Where one turn sends some rows of the set: a few examples, then the rows asked:
K_628: [-0.66 -2.59 -0.92 -1.44  0.31 -2.64  0.07  0.43 -3.29  1.12 -3.74 -1.80
  1.98 -1.83  3.60  1.32]
K_281: [-2.37  1.19  0.18  1.27  1.20  1.49  1.50 -3.03 -0.28 -0.99  2.90 -2.44
 -0.15  1.23  1.44 -0.91]
K_318: [-0.98 -0.59  3.86  0.56 -0.19 -0.13 -0.68  2.66 -1.60  0.51 -3.85 -0.46
 -4.21  2.22  2.94  0.53]
K_919: [-1.51 -1.13 -3.16 -0.63  0.43 -0.13  1.81  0.07 -2.68  3.32 -1.75 -2.78
  2.77 -1.01  4.45  0.31]
K_727: [-3.75  2.11 -1.39  1.86 -0.92 -1.47  1.05  0.61 -0.98  4.06  1.85 -2.28
  1.29 -0.14  2.65  1.41]
K_334: [-0.72  2.73  0.06  1.21 -0.44 -1.92 -0.38 -3.11  1.16 -1.16  0.31 -1.47
  0.67  0.66  1.07 -0.79]
K_303: [-0.05 -2.96 -1.96 -2.33 -0.51 -2.79  0.98 -0.85 -2.69  0.95 -1.18 -0.56
  1.88 -1.34  2.70  0.38]
K_199: [-1.71  1.09  2.44 -1.24  0.55  5.02 -1.37 -0.89 -1.68  3.12 -2.48 -2.74
 -2.95  2.19  0.79 -1.50]
K_28: [-1.75 -0.16  0.82  0.13 -0.25  6.11 -0.80 -1.68 -1.01  3.30 -2.09 -1.95
 -2.96  1.45  0.66 -1.53]
K_346: [-2.33 -0.07  3.55  0.98  0.42  1.34 -0.18  2.84 -2.58  1.32 -3.01 -1.50
 -4.37  2.64  3.56 -0.10]
K_721: [ 1.31  2.88  1.79 -0.33 -1.61  3.24 -1.21 -0.58  0.36  1.85 -3.55 -0.56
 -1.16  1.81  0.18 -0.89]
K_753: [-4.01 -1.37 -1.55  2.26  0.95  1.11 -0.52 -4.45  0.64  1.15  0.73 -3.07
 -1.18 -0.43  1.71 -1.05]
K_941: [ 0.02 -2.14  1.98  1.80 -1.11  0.61 -0.75  0.97  0.21 -0.54  1.94  0.10
  2.75  0.42 -0.35  0.70]
K_611: [-1.41 -3.82 -1.92 -2.45  0.20 -1.44  1.55 -1.17 -3.79  1.04  0.26 -1.14
  1.08 -1.05  2.85 -0.24]
K_431: [-4.05  0.71  0.50  2.92 -1.03  0.60 -2.48  0.64 -2.56  2.17  2.03 -2.33
  2.12  0.54  1.46 -2.58]
K_622: [-3.36 -1.05  5.42 -2.13 -0.43  0.56  2.03  1.32 -1.45  0.38  0.12 -0.74
 -0.50  3.07  1.54 -0.71]
K_614: [-0.47 -0.18  0.02 -1.75  0.95 -1.45  1.64  1.55 -4.44  0.35 -2.10 -2.19
  2.71 -0.53  3.99  0.90]
K_679: [-1.79 -0.67  2.79  1.58 -0.02  0.71 -1.04  2.60 -1.07  2.15 -4.98 -1.37
 -4.02  1.81  3.68  0.63]
K_299: [-3.93  1.54 -1.71  2.10 -0.91 -1.39  0.86  0.40 -0.68  4.44  1.46 -2.42
  1.21 -0.38  2.76  1.53]
K_526: [ 0.22  2.10  2.32 -0.97 -0.55  3.15 -2.24 -0.52  0.31  3.13 -4.82 -2.04
 -1.81  1.62  0.64 -0.56]
K_551: [-3.29 -4.18  3.01 -0.17 -1.06  0.08 -0.15  0.19  2.27  3.49 -4.76 -1.18
 -0.38  0.62  2.07  1.20]
K_36: [-0.78 -1.76  2.20 -1.49 -0.15  3.56 -2.49 -1.89 -0.08  2.84 -3.95 -1.60
 -3.60  0.90 -0.10 -0.49]
K_65: [-1.05 -0.07 -1.42  2.68  0.14 -0.05 -0.37 -3.53  3.26  0.91 -1.60 -2.21
  0.70 -0.58  1.66  0.86]
K_993: [-2.50 -2.46  3.16  1.08  0.46  1.21 -0.74  2.02 -1.86  1.50 -3.63 -1.13
 -5.05  1.84  3.12  0.42]
K_955: [-2.44  1.72  4.14 -0.84 -1.93 -1.95 -0.16  1.69  0.66  2.35 -4.04 -1.07
  1.17  2.17  2.44 -0.60]
K_588: [-2.57 -2.74 -0.40  0.27 -1.12 -2.34  1.11 -0.86 -0.34  1.72  2.95 -0.19
 -0.39 -0.85  0.65  2.55]
K_129: [-0.29 -1.04  0.69 -0.05 -1.67  3.07 -2.67 -2.42  0.64  2.95 -4.30 -0.57
 -2.83  0.40 -0.18 -1.02]
K_799: [-6.67 -2.40  2.93 -0.25  0.04  2.05  0.46  0.29 -1.38  4.16 -1.75 -3.05
 -1.28  1.76  3.10 -1.49]
K_464: [ 0.34  0.72  3.61 -2.53 -0.41  2.73 -1.73 -1.00 -1.18  0.94 -2.42 -0.91
 -2.90  2.16 -0.62 -1.05]
K_610: [-2.93  0.45 -0.30  3.58 -1.84 -0.65 -3.54  0.49 -0.41  3.05 -0.74 -2.01
  2.90 -0.44  1.48 -1.55]
K_182: [-2.07 -2.47 -0.36  0.29 -1.29 -2.75  0.94 -0.70 -0.04  1.63  2.49  0.01
 -0.10 -0.83  0.57  2.67]
K_116: [-0.50  1.12  2.41 -1.56 -1.16  3.51 -1.17 -1.64 -2.12  0.79 -0.79 -0.32
 -3.08  2.13 -0.51 -2.42]
K_367: [-1.84 -4.73  0.76  2.67 -0.41  2.19 -1.02  0.05  0.30  1.13  1.72 -0.84
  1.69 -0.39  0.08  0.83]
K_828: [-2.28 -2.76 -0.24 -2.16  1.39 -0.89  1.26  0.30 -5.67  0.41 -0.78 -2.38
  0.93 -0.90  3.60  0.11]
K_661: [-2.25 -3.13 -1.50 -0.72  1.58  0.10  1.08  0.51 -4.00  2.33 -2.82 -3.24
  1.67 -1.68  4.40  1.20]
K_915: [-1.01  0.50 -2.22 -1.34  0.39 -0.59  2.43  0.59 -3.52  2.14 -0.51 -2.33
  3.15 -0.18  4.23 -0.13]

K_464 -> K_199
K_828 -> K_661
Now these:
K_129 -> K_721
K_318 -> K_346
K_182 -> K_727
K_955 -> K_622
K_941 -> K_431
K_611 -> K_919
K_65 -> K_334

